In the rows, 128 means zero.
These are runs of 8 systems, one row a step. Runs of the same system follow the same rule from any start.
path 1, Y, 8 rows:
[[147 160 156 104  94 106 123  80 139 102 125  71 150 105 149 125 167 109
  135 149 143  91 101 152 144 120]
 [142 122 116 162 163 111 109 190 109 138  72 146  84 102 120 112 126 137
  104 113 119 147 140  85 134 132]
 [111 147 105 127 127 148 159 108 149 139 169 127 130 189 156 108  94 155
  160 117 145 121 151 162  87 111]
 [137 126 147 111  93  86 112 105 123 148 112  57 147  95 129 126 161  95
  139 140 126 140  90 119 158 140]
 [145 139  76 159 129 144 118 166 127 113  80 180  82 143 122 121 125 144
  116 137 110 134 140 100 123 126]
 [126 163 153 118 135 125 158  96 149 131 165  96 138 140 160 100 120 148
  153 114 162  88 144 166 101 104]
 [121 106 129 131 122  84 102 148 114 163  97  72 123 100 131 128 139 111
  125 127 113 181 102  97 153 157]
 [139 147  64 149 106 168 137 133 128 107 105 177 104 178 125 112 116 134
  141 142 121 124 141 129 106 107]]
path 2, S (8 x 26):
[[137 137 162  90  88  78 134  83 175 155 150  24 172 120 134 125 163 124
  162 137 138  84  84 126 150 130]
 [126 125  51 147 134 117  78 157  88  68  51 128  94 131 156 147 134 115
   92 148  96 202 121 110 145 162]
 [142 163 121 158 141 162 176 148 150 173 146 174  93 167 118  66  94 166
  172 100 159  75 175 131  78  67]
 [113 127 192 101 100  67 116  94 169 186 154  24 141  90 168 141 157 128
  124 136 132 150  84 133 155 171]
 [139 105  45 155 125 164 101 149  85  77  42 166 122 183 144 128 101  73
  108 133  90 191 102 115 110 160]
 [159 179 121 132 132 123 179 134 161 154 148 119 118 143 101  64 129 179
  195 110 171  19 168 116 108  49]
 [ 91 131 162 113 116  57  87 119 153 164 140  40  99  77 193 168 155 157
   85 152 114 209 102 134 166 197]
 [144 109  65 176 119 205 136 144  82 119  62 208 117 211 136  87  73  59
  135 109 109 179 116 132  68 131]]
path 3, X:
[[117 114 188 128  99 146 100  89 119 136 128 134 129  99 171 160 137  71
   76 146 116 196  80 168 128 183]
 [163  82 128 128 149 177 148 143 103  98  99 197 183 158  62 118 109  67
  139 101 115  78 107 104 111 111]
 [ 87  96 150  85 161  79 136 130 138 133 213 101 166  96  82 181 137 187
  129 127 132 108 165 117 172 124]
 [ 95 125 129 138 108 160  95  98  75  97 135 176 103 107 160 170 130  93
   69 161 121 227 133 182 133 159]
 [167 108 180 145 113 190 166 122 123 167 137 214 155 134  58  98 120  72
  147 104 142  67 115 123 103  88]
 [ 98  71 184  75 165  71 119 122 160 131 180  59 195  95 115 187 136 145
  107 119 112 114 107 112 166 174]
 [103 102  69 132 134 168  99 125  52  46 111 201 129 141 123 177 113  91
   86 154 107 207 150 156 134 143]
 [143 129 187 134 108 171 175 111 129 190 197 212 131 106  46 112 134 127
  156 120 162  65 160 136 124  59]]
path 4, G, 8 rows:
[[163 116 149 146  76 160 147 136 146 193 128 197 116 119  46 115 148 112
  147 136 124  86 114  89 139  97]
 [104 138 123  92 113 112 107  84 162  58 163 104 147 125 164 201 153 158
   88 172 114 127 121 162 157 165]
 [143 126 147 149 195 124 122 158  67 103  68 110 139 109 153  74 101  77
  124  79 149 131 131 137  96 115]
 [119  92 108 124 116 140 157 151 154 178 175 177 138 159  49 141 116 162
  161 125 116 101 146  90 140 106]
 [108 145 124 102  76 102  99  69 104  98 144  75 135  99 159 161 164 107
  120 174 132 177 115 169 164 141]
 [176 136 166 162 168 162 128 158 109  99  67 182 121 105 128  93 119  84
   99  99 135  86 115 119  98 117]
 [ 91  93 105  91 151 117 153 133 167 129 198 122 171 175  96 168 107 186
  148 119 119 103 149 115 137 131]
 [116 129 118 123 101  93  99 109  56 130 100  71 127  88 141 118 148  74
  135 144 140 202 118 142 152 126]]
path 5, H, 8 rows:
[[135 100 116 130 157 123 122 149 146 120  80  99 154 173 164 119  96 106
  120 101 103 137  85 110 102 175]
 [130 121  62 136 128 122 135 163 105 126 119 157 111 142  75 124 129 151
  156 132 125 126 165  90 147  92]
 [107 164 154 122 102 103 133  98 154 165 182  98 102 101 148 130 148 174
  132 148 153 135 152 156 142 115]
 [149 137 169 155 132 150 125 127 138 151  84 129 116 138 179  91 109  85
  111 104 130 143  88 143  85 152]
 [148 107  84 119 137 141 153 141 130 101 116 140 165 174  85 118 118 124
  164 114 119  73 125 101 121 104]
 [ 97 132  99 114 121  73 117 135 152 149 155  75 108 121 138 150 141 189
  136 147 123 157 146 115 158 141]
 [138 160 152 174 123 150 125 138 112 167  99 167  66 110 156  89 122 115
  111 122 143 162 138 144 103 118]
 [147 131 143 111 125 152 165 103 148 120 152 128 179 165 114 107 117 112
  163 111 146  54 120 141 103  97]]
path 6, A:
[[ 82 136  87  83  96 105 127  82 144  85 210 113 144 132 112 196 154 188
  133 180 129 132 166 156 173 119]
 [114 103 204 134 165 154 114 129  72 117 159 209 127  51  99 164 130 102
   67 124 141 154 154 157 141 127]
 [130  62 128 122 162 161 140 163 189 126 134 185 169 190  99 168  91 136
  102 107  84  93  94  86 112 179]
 [ 96  95  89  67 122 103 122  79  99  59 166  68 211 154 117 180 132 106
  144 146 118 144 123 152 159 138]
 [133 117 134 123 129 127 102 140  86  84 133 194 116  48  55 180 174 132
   87 163 125 117 156 110 190 107]
 [ 94  95 156 119 156 163 153 133 188 151 210 204 137 166 112 182  98 183
   96 123 111 115 148 137 112 155]
 [104  60 156  93 164 132 119 107  88  87 142 110 214 136 126 168 103  60
  104 107 111 161 100 150 127 172]
 [150  96  73 107 122 125 109 148 120  51 103 168 156 124  54 184 164 130
  114 162  93  87 125  77 182 129]]
path 7, H:
[[124 117 138 113 141 143 133  99 119  93 127 108 176 157 157 129 107  87
  125 115 128 130 105 161 106 146]
 [135  89 105 123 133 108 114 158 107 120  96 125 145 116  82 143 137 113
  130 127 105 133 113  82 158 137]
 [113 146 114 127 118 132 118 121 131 113 158 168  97 112 119 161 143 167
  107 161 130 139 161 142 149 119]
 [122 140 175 125 142 125 124 104  97 125 136 107 135  98 160 115 125  99
  114 118 152 148 132 170 118 124]
 [146  86 149 124 131 147 130 136 131 131 115 156 162 138 100 137 123  90
  120 116 109 113  95 107 126 147]
 [117 124  75 113 119 121 118 120 123  78 133 125 137 143 120 165 134 147
  125 155 114 137 141 128 151 130]
 [123 136 154 133 141 103 112 134  95 132 128 120 106  68 129 129 144 133
  108 131 144 150 148 134 148 120]
 [133 116 172 133 129 167 138 111 133 136 147 182 139 129 122 136 118 103
  107 123 132 122 118 149 111 134]]
path 8, E (8 x 26):
[[120 140  82 129  93 138 112 101 111  92 117 126 123 151 153 141 130 113
  123 160 118 174 123 153 132 139]
 [171 154 153 140 128 129 132 131 146 121  89 122 124 116 138  93 142 111
  130 118 137  74 107 119 115 117]
 [ 96 123 136 134 163 104 129 154 150 161 155 115 104 128 149 132 107 179
  117 114 127 151 151 124 123 143]
 [123 132  77 139 108 145 124 120  80 110 107 140 121 150 125 116 119  99
  143 138 131 170 141 143 122 107]
 [163 139 132 126 105 110 129 130 167 144  97  93 131 127 125 109 151 124
  144 130 121  82  94 100 136 130]
 [ 99 145 140 134 150 118 120 130 147 131 147 117 100 124 181 140 113 165
   96 129 129 162 146 153 116 151]
 [142 130  98 151 134 152 132 143  78 115  92 159 122 142 113  92 113  95
  144 114 134 138 143 127 111  98]
 [136 124 120 119 104  96 134 133 175 167 131  79 132 141 121 120 141 154
  157 130 119 101 107  92 140 133]]
path 9, P:
[[118 101 123 129 158  87 123 169 151 165 112  82 131 133 133 123 114 149
  130 105 108 140 114  83 134 157]
 [130 148  69 137  74 139 121 109 128 129 104 125 103 169 148 116 132 118
  146 156 119 164 118 134 123 125]
 [148 174 171 145 128 114 128 121 135 142 115 108  95  86 160  95 147 137
  122 125 155 103 133 143 121 108]
 [113 112 125 134 153 110 114 161 171 147 124 119 110 143 155 149 115 169
   99 122 103 151 119 104 128 177]
 [120 141  89 146 107 139 132 116 104 141 111 111 115 168 160  94 108 105
  152 125 133 178 128 148 102 119]
 [158 161 148 137 116  95 131 137 153 156 103  86 106  96 134  92 155 140
  142 124 142  87 118 108 137 112]
 [112 136 104 135 124 122 108 136 166 117 123 133  93 141 167 160 126 169
   92 151 104 161 124 127 133 170]
 [125 145 135 154 134 139 136 129  98 163 109 121 106 138 169  79 100 100
  139 104 148 173 133 157  89 120]]
path 10, A (8 x 26):
[[150  90 132 137 151 170 147 151 179 132 105 169 159 196 127 124  87 110
  118  94  98  93  84 103  85 164]
 [115 117  88  81 117  84 128  92 115  78 138  33 192 150 132 140 140 116
  164 137 127 118 115 136 151 127]
 [129 146 117 138 121 112 101 142  82 109 121 165  81  52  86 147 169 147
  105 161 138 142 169 119 178 100]
 [113 118 169 145 137 174 154 133 179 187 183 206 109 159 124 140  95 162
  111 117 127 122 142 142  93 138]
 [122  88 157 106 155 124 122 111 118 106 112  78 193 149 160 131 104  69
  118  98 117 145  80 142 111 171]
 [151 130  54 121 120 108 109 147 106  58  78 128 131 125  87 141 158 131
  135 155 112 102 136  89 168 110]
 [ 98 147 140 116 104 127 151 105 143 167 214 150 112 115 100 149 139 185
  144 148 150 120 179 148 145  94]
 [114  99 202 143 161 141 110 135 116 152 128 152 126  95 159 143 108  94
   71 107 123 182 106 148 114 175]]
path 11, G:
[[127 100 127 143  98 166 127 122  47 151 124 196 128 111  66 123 129  60
  137 133 134 175 137 134 136  95]
 [153 122 157  92  92 155 142  73 165  86 160 152 188 137  96 166 156 105
  127 154 123  50  95 144 140 124]
 [119  96 138  99 193  83 101 146  93  57 105  78 175  83 131 161 134 112
   97 115 120 127 123 117 159 154]
 [121  98  91 139 157 157 144 153  49 111 125 192 144 138  64 115 102 101
  148 110 137 140 173 123 122  80]
 [122 113 160  89  76 130 146  72 130 142 195 124 181 113  68 157 158 108
  156 150 143  93 121 145 160 100]
 [138  96 158 116 145 120  87 123  93  64  90 129 157  74 126 173 154  74
   69 141 109 144  95 130 160 168]
 [139 106  90 122 179 164 149 145  87  55 121 177 177 165  86 120  97 106
  144 102 133  80 159 129 108  93]
 [105  93 146  82 120  86 141 106 101 149 192  82 186  94  58 150 149 124
  168 130 143 116 144 120 173  99]]
path 12, Y:
[[151 132  98 122 141 126 147 136 140 101 114 114 154 159 114 106 122 134
  160 112 131  69 129 111 118 104]
 [114 145 122 121 122  80 121 134 140 151 147  84 107 101 125 133 147 174
  140 138 136 131 146 116 157 119]
 [122 151 115 156 104 139 116 123 106 145 108 143  83 128 159 110 123 116
  120 139 133 186 136 150 117 128]
 [158 133 141 136 123 147 144 118 146 138 104 118 146 159 145  90 114  97
  146 104 134  97  96 130  95 124]
 [130 120  97 114 141  83 120 148 150 114 111  73 139 132 129 134 137 154
  138 128 114 109 120  96 150 140]
 [120 159  88 140 112 121 128 129 100 128 131 135  89 121 123 115 136 149
  144 144 143 150 170 136 137  92]
 [141 149 168 146 102 137 137 113 150 182 126 120 107 126 157  94 128 114
  135 119 143 129 109 143 104 127]
 [137 120 103 127 142 109 113 142 139 104  80  86 137 151 161 120 118 117
  121 119 110 135  97 113 120 160]]
path 13, S (8 x 26):
[[141 153 158 147 147 136 146 136 109 149 128 138 110 106 130  84 119 125
  139 104 161 110 155 144 105  89]
 [120  98 159 117 134 104 122 136 167 161 136 100 143 125 132 149 128 136
  114 121 108 134  96 106 140 170]
 [120 124  70 124 111 144 124 112 101  87 114 136 143 168 132 135 118 104
  139 144 121 154 130 143 124 126]
 [152 155 141 142 128 117 139 143 125 146 122 137 101  94 104  98 146 141
  144 126 150  86 151 115 135  86]
 [106 122 151 122 138 112 117 124 168 139 145 111 122 126 169 158 123 155
   92 131 113 154 115 137 129 176]
 [129 114 103 134 124 153 137 120  82 120 110 136 147 161 124 106 103  80
  148 115 132 155 127 142 106 113]
 [151 136 135 126 116 107 137 142 159 150 126 120 125 110  91 120 157 150
  147 131 131  69 125  92 150 106]
 [100 139 116 123 129 117 106 113 142 103 137 112 110 131 180 162 128 154
   94 149 118 171 132 156 132 162]]
path 14, P:
[[104 100 203 149 177 154 160 163 170 221 198 205 105 123 110 132  85 176
  105  89 135 124 158 124  96 135]
 [ 96  76 102  78 122  98 133  90 130 118 151  34 219 192 145 148 104  93
  165 115 108 160  85 137 127 167]
 [186 150  77 153 100 142 109 143  69  73  31 157 112 104  89  94 163  68
  140 147 128 103 118 101 146  85]
 [120 171 163 130 130 137 152 122 187 143 205 184  86 104 119 148 140 220
  115 146 151  69 182 147 130  98]
 [ 70  71 162 101 169 102 103 119  94 130 160  84 171 114 160 173 102 105
   88 114 114 220 118 158 137 190]
 [177 100 104 155 105 172 144 149 102 155  61 168 145 174  80  75 108  52
  168 102 116 111  90  90 101 105]
 [139 183 111  96 112 106 149  94 182  80 171  97 136 133 126 136 164 193
  154 160 150  31 158 141 147  85]
 [ 92 108 139 131 165 109  81 146  68  92 125 148 104  59 138 184 137 128
   58 145 118 215 151 143 165 164]]
path 15, X (8 x 26):
[[106 100  97 101  42 126 159  87 113 205 190 112 162 161  49 130 139 107
  210 149 133 147 127 119 156  85]
 [151 147 166 109  88 110  82  97 159  75 114 126 122  57 135 191 201 123
   66 186 113 104  90 129 185 165]
 [136 127 148 151 217 183 139 152  97  56 111 205 140 139 151 114  82 110
   87  86 139 101 155 159  75 122]
 [ 87  78 151 116 145 100 159 145 103 232 195 103 155 128  73 111 101 136
  180  90 144 156 156 111 132 104]
 [114 106 111 108  51 125  90  86 149 119 131 122 130 132 133 197 164 109
   98 189  88 188  79 131 171 186]
 [172 150 135 131 140 183 140 111  98  39 108 203 149 123 104 122 136  92
  117 133 144  48 138 153 113  83]
 [ 96 100 203 119 202  86 142 163 127 187 184 109 137  72 107 128 111 167
  122  82 150 120 163 116 134 124]
 [ 89  87 101 127  97 148 104 108 115 137 133 141 135 174 155 171 103  95
  102 145  94 238  99 150 124 189]]
path 16, E (8 x 26):
[[118 147 123 132 167 139 149 148 155 113 170 181 104 133 115 143 116 202
  118 127 138  85 182 132 120 104]
 [109 116 143 133  86 137 140 107  89 201 160 138 129 124  96 108 124  94
  161 126 144 176 137 144 126  99]
 [140  86 124 116 118 125 104 128 147 106  91 114 163 142 124 157 136  90
  107 135  89 136  67  98 141 182]
 [129 160 136 111 162 124 136 107 143  60 151 114 146 128 161 135 127 158
  119 127 147  74 151 164 118 117]
 [127 130 157 147 139 122 128 150  84 169 138 157  99  71  89 111 138 131
  130 119 148 144 162 119 141  93]
 [121  92 102 125  96 149 129 127 153 152 137 162 139 174  97 158 121 123
  129 143  95 147 102 106 135 154]
 [131 140 153 105 121 128 133  83 131  95 136  84 170 135 160 125 131  97
  133 127 143 108 105 168 117 132]
 [134 120 153 135 181 106 113 165 107 108 110 138 116  74 114 136 135 137
   99 115 133 115 148 110 147 126]]

Which system made each run below?
path 17:
[[126 126 144  90  83 135 135  67 196 107 162  93 179 172 155 164 138 121
  128 151 113  93  74 155 126 164]
 [141 118  80 148 169  97  89 180  93  83  35 101 108 119 150 119 128 112
  105 118 103 165 116  91 138 154]]
 : H
path 18 (2 x 26):
[[100 115  87 125  94 103 110 132 115 150 136 123 102 119 105 157 145 147
  129 161 114 185 139 111 167 134]
 [145 173 158 148 107 144 121 103 111 121 120 155  88  85 144 113 153 119
  108 148 152 123 140 159 128 104]]
 : H
path 19, 2 rows:
[[114 142 115 139 181 110 126 161 104 109 130 135 102 106 135 121 117 167
  120 115 142 132 178 130 128 111]
 [108 118 143 131 108 135 147 108 120 188 166 121 129 147 130 112 109 116
  153 118 142 163 132 150 111 120]]
 : Y
path 20:
[[105 111  94 124  82 136 140 114 118 174 164 148 123 153  87 136 127 133
  159 146 125 165 142 125 139 108]
 [137 136 185 127 101 141 114  93 144 129 133 138 127  96 149 148 152 101
   90 148 128 130  95 154 134 153]]
 : A
path 21, 2 rows:
[[163 163 120 114 142 120 133 138 232  65 134 142 124 140 131 159 153 211
  107 147 114   5 128 102 139 132]
 [ 67 124 127 122 206  68 111 151  77 124 151  56 116  94 190 129  97 162
  112 100 150 213 182 159 127 141]]
 : G
path 22:
[[110 133 141 131 113 152 134 112 135 135 181 192 109 116 108 164 134 156
  107 152 132 134 156 150 136 119]
 [122  95 186 121 164 149 135 126 138 128 146 149 164 128 137 144 105 105
   96 105 122 123 109 143 108 158]]
 : A
path 23:
[[137 113 105 121 153  95 124 164 179 117 106  97 137 149 129 140 127 165
  126 119 102  96 110  81 138 159]
 [104 143  85 154 144 126 130 159 108 144 130 151  76 139 138 117 106 170
  129 126 137 174 177 130 117 114]]
 : H
path 24, 2 rows:
[[103 127  95 133 137 116 124 134  67 133 128 118 114 122 124 113 114 124
  144 126 142 186 165 138 131 106]
 [148 129 154 148  99 145 136 137 167 186 130 171 101 124 103 118 137 136
  131 130 120 107 115 103 127 125]]
 : S
path 25, 2 rows:
[[181 156 100 132  78 117 107 100 142  87  35  59 138 149 182  93 154  69
  140 145 116 113  55 122 122 148]
 [156 198 100 170 158 129 123 170 155  97  86 165  46 114 160  97 133 198
  108 134 139  88 172 118 110 103]]
 : P
path 26 (2 x 26):
[[ 98  89 101 149 124 121  95 181 116 168 129 193  70 100  88 181 135 166
   82 155  90 210 149  85 169 160]
 [120 115 141 118  89 213 159  68 149 120 179 206 165 198 129 150  97  95
  124 138 123 124 109 185  85 136]]
 : A
path 27, 2 rows:
[[135 117 212 107  55 113 136  84 181 217 185 117 142  83  83 150 176 120
  136 154 133  98  85 117 167 132]
 [146 155  96 147 123 164  98 113 158  46  60 144 106 172 218 142 118 111
   69 149  99 146  85 155  95 188]]
 : H
path 28, 2 rows:
[[140 151 112 125  80 165 126  87 180  90 133 162 125 168 154 158 140 133
  106 168 111 107 101 152 119 151]
 [147 136 166 123 174 104 118 136  90  82 103 101 148  67 127 117 143 108
  112 113 149  91 134 131 139 113]]
 : Y
path 29:
[[116 124 143 115 131 105  97 117 150 103 121  95 128 112 170 168 144 134
   84 144 110 154 100 140 148 181]
 [143 136  95 153 167 145 134 158 100 103  81 141 119 158 144  85  95 112
  137  97 134 126 140 125  92 114]]
 : G
path 30, 2 rows:
[[ 79 120 116 100 203 110 120 122 107  40 173 108 159 126 170 181 106 167
   89 125 130 149 170 174 131 150]
 [136  93 148 144 146 138 149 142  55 180 107 124 156 129  95  67  92  51
  171  78 148 155 126 122 100  94]]
 : G
